rotation steps, each row followed by its count of steps
The counts run from 0 to 447.
[ 1.97 -0.68  0.07 -2.45  1.14  1.59 -0.42 -1.82 -1.00  2.71  3.87  0.07
 -0.01  1.01 -1.78 -0.48 -0.70  1.72  0.81 -0.83 -0.79 -1.46  0.08  2.73
  0.66 -0.31  3.25  0.62 -0.57 -0.75 -3.06  2.12] | 198
[-1.95  0.21  1.99 -0.35 -0.41 -0.19 -2.18 -1.61  4.28 -1.45 -0.63  0.72
 -2.55 -0.50  1.15 -0.24  1.30  0.77  1.55 -1.74 -0.48 -2.02  0.56  1.63
 -0.90  2.48  0.00 -2.05  0.20  0.95 -3.66  0.72] | 312
[ 1.22 -0.26  0.97 -0.73 -0.94 -0.41 -2.08 -0.69 -1.90 -3.79  3.22  2.50
 -0.75  1.76  2.84  1.10  0.85  1.35  1.94  0.65  1.30  1.40 -1.93 -1.70
 -0.60 -3.27 -0.63  0.24 -0.70 -0.28  0.68  0.51] | 165
[-0.69  0.59  0.65  0.58 -1.37 -2.30 -0.79  3.34  1.98  1.02  1.83  1.94
 -4.70  0.50 -0.56  0.28  0.90  1.26 -0.01 -1.22 -0.24  1.11  0.20  1.86
 -0.75 -3.36  0.19  0.24  1.70 -1.88  0.69  1.85] | 142
[-0.18 -3.01  1.90  0.29 -1.94  0.09 -1.95 -0.18  0.63 -1.38 -2.64 -0.85
 -1.15  0.89  0.92 -0.21  1.67  1.65 -1.61 -1.12  1.89 -2.22  2.49 -0.42
 -2.66  1.35  3.33 -1.29  0.96 -2.76 -0.79 -0.09] | 246
[ 1.83 -1.09  0.19 -2.01  1.70  0.00 -2.53 -0.08 -1.59 -2.60  0.92 -0.38
 -0.04  0.91  0.86  2.04  0.27  0.85 -0.07  1.27  1.84  0.31 -0.48 -0.69
 -2.59 -4.75  3.02  0.84  2.12 -0.69 -0.09 -0.56] | 252
[-3.06 -1.67  3.33  1.17 -0.68 -0.29 -0.98  0.36  0.31  0.13  0.27  0.72
 -0.08  1.18  4.23 -0.72 -1.67  1.19  0.76 -1.32 -0.01 -1.00  1.27 -1.05
 -1.64  3.02  2.07 -2.03  1.45 -2.45 -0.90  1.95] | 332
[ 1.19 -1.09  0.72 -2.95  0.17 -1.57  2.14  2.11  0.82  1.77  1.88 -0.84
 -2.08  0.60 -1.13 -0.96 -3.29 -0.10  2.47 -0.67 -1.61  0.76  3.07  2.62
  0.00 -0.44  1.18 -0.90  0.75 -1.79 -2.60  1.06] | 122
[ 0.72 -3.90 -1.00 -1.94 -0.43 -0.90 -0.88  1.36 -1.36 -2.37 -0.80 -0.83
 -1.94  2.94  0.21 -0.39  1.56  1.25  1.28 -0.42 -1.40  2.24 -0.99  1.09
 -3.80 -2.35 -2.48  0.21 -0.46 -0.63  0.64  0.64] | 391
[ 0.94 -0.32 -1.68 -0.42 -1.61  1.79 -2.40 -2.16  0.01 -0.03  0.52  0.87
  0.15 -1.54  2.59 -1.47 -1.53  1.76 -0.46  0.56  3.46  0.71  1.89 -1.19
 -1.23  1.04  1.17  0.50 -0.80  1.84 -4.89 -0.19] | 82
[-2.08 -3.29  2.54 -0.15 -0.58  0.69 -1.29  2.30  0.69  0.39 -1.23  0.08
 -0.75  0.96 -0.15  1.09  1.29  1.41 -0.23 -1.10 -0.52 -2.25 -0.60  0.59
 -3.85  1.59  2.67  1.76 -0.19 -2.20 -0.10  2.45] | 408
[-3.24 -0.04  0.17 -0.17  1.24  1.86  1.39 -1.53 -0.94  0.34  0.15  0.25
  2.88  1.37 -0.61 -0.69  0.80  2.32 -2.21 -0.30 -2.49 -0.61 -2.19  2.99
 -1.49 -2.22  0.70  1.11 -0.36  0.80 -2.75  2.01] | 201
[ 1.43  1.09  1.43 -1.36 -1.40  1.80  0.09  0.79 -0.48  1.58  0.83  0.06
  0.18  0.86  2.64  0.79 -3.66  0.12  1.85 -0.15  0.75  0.92  0.09 -0.06
  2.82 -3.62  2.43  0.06  1.38  0.44 -2.44 -0.34] | 348
[ 0.26 -0.12  0.96 -2.98  0.25  0.97 -1.51  0.08 -1.15 -2.03  0.42 -1.17
  1.85  0.13  2.49  0.55 -1.30 -0.45  4.68  0.43 -0.83  1.10 -0.44  0.54
  2.69 -3.19  2.26 -1.22  0.22  1.63 -0.84 -0.20] | 186
[ 0.89 -1.04  0.26 -1.97  1.00  1.65 -0.95  3.58 -1.74 -1.16  0.30  0.15
 -0.18 -0.18 -0.89  2.41  1.14 -0.60  3.23 -1.45 -2.94 -1.96 -1.06 -0.02
 -3.35 -2.59  1.48 -0.01 -0.77  0.70  0.24  0.15] | 411
[-2.14 -0.98  0.65 -0.26 -1.56  1.01 -1.23 -2.59  1.67  1.51  0.05 -1.16
 -3.43  0.30 -1.15  0.72  2.17  2.53  1.00  0.53 -1.00  0.35 -0.71  3.67
  1.54 -1.74  0.55  1.48  0.78  2.20 -2.39  0.67] | 293
[-1.49  2.54 -0.28  0.43 -0.72 -1.31  0.71  4.01  0.84 -0.85  2.25  2.59
  0.97 -3.61 -0.63  2.02 -0.79 -1.04  0.09 -1.75 -0.90  0.10  1.21  1.26
 -2.02 -0.24  3.12 -1.47 -0.77 -1.09 -1.30  1.61] | 53
[ 1.73 -0.74 -1.93 -3.99  2.62 -2.72 -0.93  1.07 -0.18 -2.26 -0.20  0.32
  0.63 -0.21  1.10 -0.81  1.66 -0.32  1.04 -0.10 -0.43  1.96  0.39  1.13
 -4.22 -2.77 -1.16  0.42 -0.53 -0.31 -1.19 -0.25] | 393
[ 2.31  1.50 -2.26 -0.51 -2.24 -0.55  0.49  1.01 -3.09 -1.25  1.56  2.00
  1.53 -1.78  0.91  0.09  1.24  1.67 -0.39 -2.37  0.46  2.74  1.43 -1.66
 -1.60 -3.00  0.39 -1.22  0.02 -0.55 -1.04  0.57] | 71
[-1.60  0.78 -0.76  1.10 -2.32 -0.81 -2.97  1.37 -2.19  2.25 -1.07 -0.50
 -0.86  0.04  2.54  1.66  0.68  0.31  0.00  2.41  1.20  0.48  0.04  2.97
  1.72 -1.76  0.96 -1.67 -0.08  1.52 -3.74 -1.12] | 366
[-1.15  0.36  2.44 -1.83 -1.07  1.41  1.02  2.98  0.57 -2.96  0.40 -0.82
 -0.62 -1.11  3.02  1.02 -4.20  1.19  2.77  2.04  0.43 -0.67 -0.59 -0.47
  0.05 -1.69  1.18 -1.05 -1.69  1.24 -0.23 -0.46] | 260
[ 1.69 -1.28  0.60 -1.80 -0.39 -1.41  2.92  1.02  0.12  3.07  2.36 -0.14
 -1.29  1.20 -0.68 -1.86 -1.64  1.22  1.93 -1.69 -1.49  0.68  2.06  2.71
 -0.96 -0.23  2.34  0.28 -0.16 -2.69 -1.04  0.64] | 123
[-1.91 -1.05  0.23 -0.49 -0.96 -1.82 -0.42 -2.79  0.88  0.85  0.75  1.69
 -0.09 -0.51  4.04 -3.56  0.87  0.91 -0.14  1.35  3.16  1.95  2.12  1.50
  0.92 -0.23  2.19 -0.68 -1.20  0.27 -1.67 -2.21] | 8
[-0.92  1.31 -1.20 -0.21 -2.19 -2.19  4.01  0.53 -1.43  1.20 -0.06 -1.02
  1.13  0.44  1.27 -0.65  0.64  2.76  0.10 -2.35 -0.21  3.08 -0.13  2.21
 -2.81 -1.15  0.75  0.33  1.51 -0.67 -0.98  1.85] | 211
[-2.23 -1.16  1.91 -3.31  1.61  0.04 -0.86  1.20 -1.82 -1.90 -0.12 -0.40
  0.70 -0.31  3.14  3.16  0.98  0.55  1.66  2.87 -1.23  0.09 -2.55  0.47
  1.13 -2.28  0.15 -1.24  0.38  1.61 -0.55  1.33] | 184
[-0.97 -0.65 -0.01  1.41 -3.86  1.75 -3.04  2.31 -0.52  2.62 -2.21  0.91
 -1.15 -1.20  0.96  1.25  1.23  0.45 -0.04 -2.33 -1.63  0.35  2.01 -0.50
  1.98 -0.88  1.32 -1.83  1.09  0.55 -3.13  0.15] | 65
[-2.98 -2.66 -0.85 -0.45 -0.91 -1.17 -2.16  0.02  1.75 -1.64 -3.83 -1.37
 -1.91 -0.60  0.46 -0.30  2.13 -0.61 -0.18  1.00  1.30  0.37  1.74  2.67
 -1.30  0.87  0.60 -0.65  0.39  1.88 -3.59 -0.85] | 386
[ 1.20 -1.12 -1.18 -2.58 -1.02  0.09 -1.20  1.90 -3.42 -0.27 -0.92  0.54
 -2.35  0.43  0.53  0.43  2.12  1.92  1.00 -0.78  2.06 -2.21 -0.68 -1.09
 -1.37  0.07  0.06 -2.70  0.06  2.06 -0.78  2.66] | 88
[ 0.01 -1.66  0.85 -1.02 -0.35  2.58 -0.58  1.95  0.45 -2.13  0.32 -1.79
 -0.63 -1.35  2.11  2.39 -2.66  2.48  0.83 -0.88 -2.13 -1.64 -0.14 -0.93
 -2.60  0.80  0.80 -3.08 -1.02 -0.76  0.09  0.27] | 335
[-1.97 -2.08  2.15 -0.44 -0.61  1.65 -0.36  1.43  1.03 -1.63  0.13 -1.32
 -0.96 -0.59  2.98  2.32 -2.30  3.23  0.36 -0.19 -1.69 -1.64 -0.40 -0.65
 -2.82  1.85  0.80 -2.96 -0.24 -1.78  0.51  1.45] | 334
[-0.22 -0.81 -0.12 -2.98  0.81 -0.17 -2.23  2.17  0.03 -1.75  0.24  1.23
  0.07  1.92  2.75  0.00  0.16 -2.08  4.29  0.94  0.03  0.91 -2.49  1.65
  0.42 -2.38 -1.02 -0.23 -2.55  1.52 -1.54 -1.26] | 24
[ 2.02 -3.90 -1.85 -1.72 -1.63  0.19 -3.00 -0.95 -1.49 -1.95  0.56 -1.86
 -1.49  1.29 -0.21  0.72  0.00  2.01  0.85  1.43  2.18  1.12  0.51  1.90
 -2.69  0.20  0.73  0.89 -1.69  0.40 -1.12 -0.36] | 15
[ 0.24  0.85 -0.12  0.49 -1.32 -1.23  1.49 -1.45 -3.38  0.07  3.17  2.41
 -0.72 -0.83  0.25 -2.70  0.93  3.95 -0.66 -0.71  0.00  1.55  1.44 -1.21
 -1.31 -0.48  0.14 -2.05 -0.12  0.12 -0.85  2.39] | 447
[-1.63  1.00  4.09  0.10  1.15 -0.59 -1.18  1.66 -1.05 -0.51 -0.94  3.08
  1.42  2.68  3.59 -2.40  0.52 -0.73 -0.06  0.33  1.45 -1.43  0.64 -0.96
  0.54 -2.04  2.34 -0.71  0.05 -1.26 -1.26  0.48] | 256
[-3.87 -0.51 -0.88  1.76  0.24 -1.21 -2.73 -3.08  3.25 -2.75  1.05  2.03
  0.03 -0.61  1.50 -0.11  1.22 -0.17 -0.11 -1.50 -0.15  0.77 -0.28  2.01
 -1.49  1.01  1.60 -1.02 -0.22 -0.21 -2.35 -1.04] | 310
[-0.32  0.80  2.38 -0.62 -0.07 -0.06 -2.26  2.47  1.48 -0.36 -1.30 -1.44
 -0.33  1.26 -0.56  1.69 -1.89 -1.42  3.12 -1.61 -2.83  0.73  1.56  1.88
  0.71 -2.54 -0.04  0.15  2.42 -0.14 -2.83  1.00] | 46
[ 0.91  0.85  0.48 -0.66 -0.15  0.78  1.84 -3.66  2.22 -0.25  2.37  0.01
 -2.59  0.08 -0.07  0.28  1.10  3.34  0.36 -1.47 -3.08 -0.39 -0.52  2.79
 -1.28 -1.24 -0.76 -1.84  0.10 -0.03 -2.04 -0.70] | 219
[-0.40 -1.32  1.80 -2.73  1.15  0.87 -0.88  1.23 -3.23 -1.42  0.88 -0.43
 -0.90 -1.16 -2.40  3.18 -0.13 -0.14  0.22  3.19 -1.83 -1.35  0.69  1.71
  0.51 -2.53  2.08 -1.32  0.01  1.63 -2.54 -0.21] | 271
[-0.44 -2.86 -0.37 -1.58  0.90 -1.21 -0.87 -1.90  0.50 -2.25  1.19 -3.29
 -0.62  0.40  1.31 -1.54 -3.99  1.50  0.99  0.46  2.12  1.43  1.83  1.95
 -1.33  0.55  2.79 -0.44  1.70 -0.33 -0.63  0.49] | 102
[ 0.26  2.61  0.73  2.40 -1.14 -0.07 -0.35  0.50 -1.13  2.35 -1.63 -1.65
  0.37  1.60  1.96 -0.49  0.77  2.81  1.28 -1.50 -1.99  0.53  0.14  1.83
 -4.09 -2.65 -0.33  2.07  1.04  0.85 -2.90 -0.90] | 135
[-0.12  1.12  1.36  1.79 -2.41  1.32 -1.23  1.34 -2.80  0.09  2.53  1.56
  0.75 -1.31 -0.67  3.73  1.02  2.00 -1.09 -0.42 -1.12 -1.86 -1.55  0.42
 -1.39 -0.73  3.47 -0.83 -2.00 -0.93 -0.69  0.99] | 430
[-2.02 -1.73  0.66 -1.72  1.54 -1.70 -0.04 -1.15  2.59 -1.85 -0.25 -0.67
 -0.39  1.92  1.26 -2.23 -1.31 -0.62  3.14  0.25  1.44  2.22  0.36  2.16
 -0.03 -2.23  1.75  2.58  1.97  0.24 -1.55  0.48] | 27
[-0.73 -2.43 -1.16 -1.02  0.79 -1.11 -1.09 -1.29 -0.91 -1.16  2.25 -2.30
 -0.78  0.98  2.48 -1.51 -4.16  1.15  2.78  0.84  1.44  1.96  0.92  1.62
 -1.44  0.33  2.15 -1.09  0.75  0.49 -0.65 -0.16] | 101
